In the rows, zero is written as 128.
Each path is a new rotation, seen through one point. The rows after it are directions, each followed by how far the rotation turns it, in deg/step (0 if it stays put).
Each turn is a multiple of 5 degrees from 10 to 175, or 0.
Each row of a path follows its step; steps can be skipped.

step 0: [115 117 128 132 120 124 126 127 120 125 125 135 128 117 130 136 124 114
 120 118 133 129 118 125 135 146 131 140 126 125 122 133 117 128 130 129
 129 129 132 138 140 123 127 125 129 123 133 116 127 132 129 123 133 125
 133 131 124 139 121 123 132 125 119 121 126 120 114 131 126]
step 1: [135 138 127 124 124 134 132 136 132 133 133 138 127 103 132 125 116 122
 133 121 128 126 132 119 133 127 132 132 118 124 127 135 123 123 140 135
 133 133 117 125 136 131 119 128 137 126 132 129 136 137 123 139 121 129
 129 138 136 122 134 127 131 139 124 125 129 134 133 127 132]
step 2: [126 130 142 113 123 129 125 121 120 129 118 139 135 120 135 131 131 127
 131 123 140 129 130 140 122 125 128 135 125 113 133 137 124 129 135 129
 128 132 131 129 120 134 129 124 130 131 134 125 134 130 135 114 143 128
 134 121 134 133 124 123 128 123 131 132 129 134 137 127 146]
step 4: [129 116 135 119 132 113 126 126 123 134 121 119 137 123 133 115 126 113
 133 135 130 117 132 128 125 136 130 128 133 125 123 131 118 125 129 126
 123 121 111 127 128 132 136 124 133 131 122 141 129 118 137 144 134 125
 122 122 132 133 126 120 127 131 138 127 127 130 126 127 132]
step 12: [129 127 130 119 129 123 126 119 128 129 115 134 119 126 124 133 118 112
 120 120 136 139 136 121 132 133 138 133 131 122 125 127 121 130 128 125
 126 125 123 122 136 119 132 122 127 130 117 125 122 121 135 131 126 147
 129 125 126 130 129 133 137 136 120 114 117 135 127 122 120]
step 17: [112 120 133 136 114 127 129 133 131 132 119 136 128 112 131 129 121 132
 132 116 125 124 129 123 132 130 128 131 122 121 123 133 120 137 134 139
 132 131 123 124 128 137 126 113 124 132 142 119 119 125 133 130 133 131
 132 131 122 131 130 116 123 120 127 121 125 139 121 130 128]
step 18: [135 127 121 118 126 129 131 126 123 126 132 140 124 117 136 134 123 130
 132 118 131 130 128 124 126 131 130 127 133 120 125 142 127 123 148 133
 131 132 115 131 126 136 135 135 124 130 134 139 134 138 125 127 129 143
 131 117 140 121 131 145 129 126 127 126 123 131 127 123 129]
step 19: [116 116 133 128 123 126 122 121 119 123 119 122 131 121 137 124 119 127
 129 127 136 136 129 131 120 113 135 128 122 125 131 130 116 132 141 130
 116 131 126 123 134 119 129 129 132 129 125 133 127 138 127 123 140 129
 128 121 125 145 126 125 134 132 137 137 123 122 134 126 140]
step 21: [124 128 124 127 140 122 129 126 122 130 125 133 131 120 128 111 134 127
 127 126 134 114 127 126 114 127 122 125 130 118 128 125 119 125 130 124
 129 121 116 129 130 130 126 129 137 120 124 118 138 121 128 140 137 116
 138 117 139 129 127 118 136 131 131 128 116 132 138 134 125]
Speeds:
[129 129 126 130 128 129 126 126 130 128 126 131 127 130 127 126 129 129
 128 130 128 130 129 128 130 129 129 127 128 130 128 126 128 125 131 127
 130 129 127 127 128 124 129 128 127 130 127 126 128 125 129 127 126 128
 127 130 127 130 126 129 129 125 130 128 130 131 128 127 126] : 20
[128 131 129 127 130 128 127 128 127 132 127 128 129 128 128 132 129 128
 129 128 128 130 128 126 125 127 127 127 127 126 129 127 127 129 128 128
 126 129 127 129 125 128 131 129 128 128 126 123 128 129 126 126 128 129
 126 127 128 128 131 131 131 129 128 130 129 130 125 128 128] : 110
[127 131 127 127 125 128 126 129 125 126 128 128 128 129 129 125 129 127
 130 129 128 129 129 126 125 126 130 129 129 127 128 127 129 128 128 127
 127 128 126 126 128 130 128 130 129 128 127 128 127 130 133 132 127 126
 128 129 125 129 129 127 129 130 130 128 129 129 130 128 131] : 145
[129 126 128 127 126 127 130 129 127 127 132 124 126 129 126 127 126 126
 130 128 129 126 128 130 128 129 129 127 128 129 131 127 128 123 127 131
 125 129 127 127 129 126 129 128 126 127 128 125 129 130 129 126 129 128
 128 131 127 131 130 129 130 128 129 127 127 127 128 128 127] : 115
[128 132 129 125 127 129 127 130 128 130 127 128 126 129 131 129 126 127
 127 122 129 126 127 128 128 124 129 130 126 127 129 128 128 127 130 128
 128 127 128 127 129 128 128 127 127 128 128 132 127 128 128 125 127 130
 128 130 128 131 129 130 127 127 128 130 127 128 130 129 127] : 65

step 3: [132 139 136 122 136 131 129 133 140 110 125 128 126 121 131 129 137 134
 127 123 122 119 134 129 135 126 125 120 131 137 115 130 126 130 127 125
 129 126 134 139 133 120 132 133 130 128 129 133 124 124 134 131 126 113
 116 135 137 141 128 126 133 135 118 122 125 127 124 140 131]
step 6: [133 133 126 129 127 137 125 132 116 135 129 129 124 138 132 129 138 128
 139 122 122 129 129 140 126 115 115 125 140 123 116 144 120 131 137 138
 136 130 128 116 125 139 124 130 132 125 131 121 130 125 129 131 130 119
 131 134 138 132 125 136 130 139 129 125 131 118 129 130 128]
step 7: [134 127 122 135 131 131 134 124 124 125 146 124 127 132 126 122 135 130
 138 134 119 134 129 127 129 115 118 126 130 129 133 123 116 147 117 132
 128 135 130 126 135 121 131 127 129 134 133 125 126 130 123 131 130 129
 135 117 124 118 141 130 128 127 132 145 131 132 134 138 128]
step 8: [132 142 144 122 131 127 123 139 130 128 135 138 121 132 131 127 138 130
 139 126 139 138 132 131 124 126 118 124 125 140 130 132 121 125 118 126
 118 134 120 131 125 136 133 116 125 127 130 138 142 122 121 132 126 122
 126 134 128 127 124 126 133 125 137 136 132 119 125 135 133]
step 13: [127 132 129 124 122 127 112 120 128 111 139 136 127 123 130 128 127 134
 128 129 118 125 124 122 119 122 114 121 134 128 128 129 121 123 124 122
 131 124 132 125 124 134 133 130 110 133 137 141 123 131 141 126 127 114
 129 130 132 125 130 127 132 121 131 127 125 127 117 128 118]
step 15: [125 133 130 136 132 127 132 127 117 126 127 128 119 118 118 128 126 125
 123 139 130 119 135 127 115 121 123 123 134 137 129 139 117 133 123 127
 131 122 138 129 128 126 137 131 122 132 137 118 133 122 126 122 138 120
 139 132 131 137 124 126 122 133 124 148 122 125 125 123 127]
step 17: [143 143 132 133 131 134 136 119 124 120 124 129 129 129 129 129 133 135
 138 135 124 135 134 130 120 122 129 126 119 123 121 134 119 137 131 130
 137 135 126 128 138 129 129 137 135 116 125 123 127 115 117 134 132 127
 133 126 136 123 121 138 119 137 131 128 131 116 122 134 130]
step 18: [134 135 140 129 126 124 132 120 117 122 131 116 126 135 119 117 136 126
 127 120 129 127 139 129 122 124 107 137 131 127 125 134 128 131 116 123
 120 131 126 133 131 123 123 117 124 134 128 130 123 126 125 133 131 121
 126 119 138 121 133 134 124 121 134 132 125 138 133 139 127]
step 19: [135 139 134 126 125 116 127 126 133 128 136 131 136 131 130 139 133 129
 137 130 125 129 132 134 117 119 121 134 127 136 131 124 129 137 126 127
 115 140 133 127 133 134 132 118 137 115 122 140 128 131 132 127 132 130
 122 135 119 136 124 139 129 118 129 126 139 125 121 127 135]
Speeds:
[128 127 127 131 127 128 128 130 129 129 128 129 128 129 127 128 128 128
 126 128 128 130 126 125 131 130 127 127 127 126 129 130 126 128 127 128
 128 126 132 127 127 126 129 130 126 125 128 127 126 126 131 129 130 124
 130 130 128 129 130 127 128 129 126 126 128 129 126 128 129] : 35
[127 129 128 127 128 132 129 132 129 129 126 131 130 126 127 130 129 131
 127 128 127 129 129 129 125 127 127 128 129 126 127 129 127 127 129 130
 129 129 129 127 129 127 128 128 131 131 127 125 126 127 127 128 129 129
 129 129 128 128 127 128 126 128 128 126 125 132 129 130 129] : 130
[128 129 131 128 129 127 130 125 129 129 130 127 132 128 127 130 130 130
 128 128 128 124 126 127 128 128 128 129 130 127 127 127 131 127 131 126
 126 128 130 129 128 128 126 127 129 127 128 127 128 129 130 130 130 126
 128 129 128 125 127 126 127 126 125 126 126 127 127 130 128] : 45
[126 128 129 129 129 128 129 127 127 130 130 128 127 127 128 132 129 125
 129 130 128 127 127 127 131 127 128 126 124 127 127 128 127 128 127 130
 130 129 127 129 129 130 127 125 126 131 128 125 128 127 125 130 127 128
 130 131 130 127 129 125 128 127 130 129 130 128 126 128 129] : 45
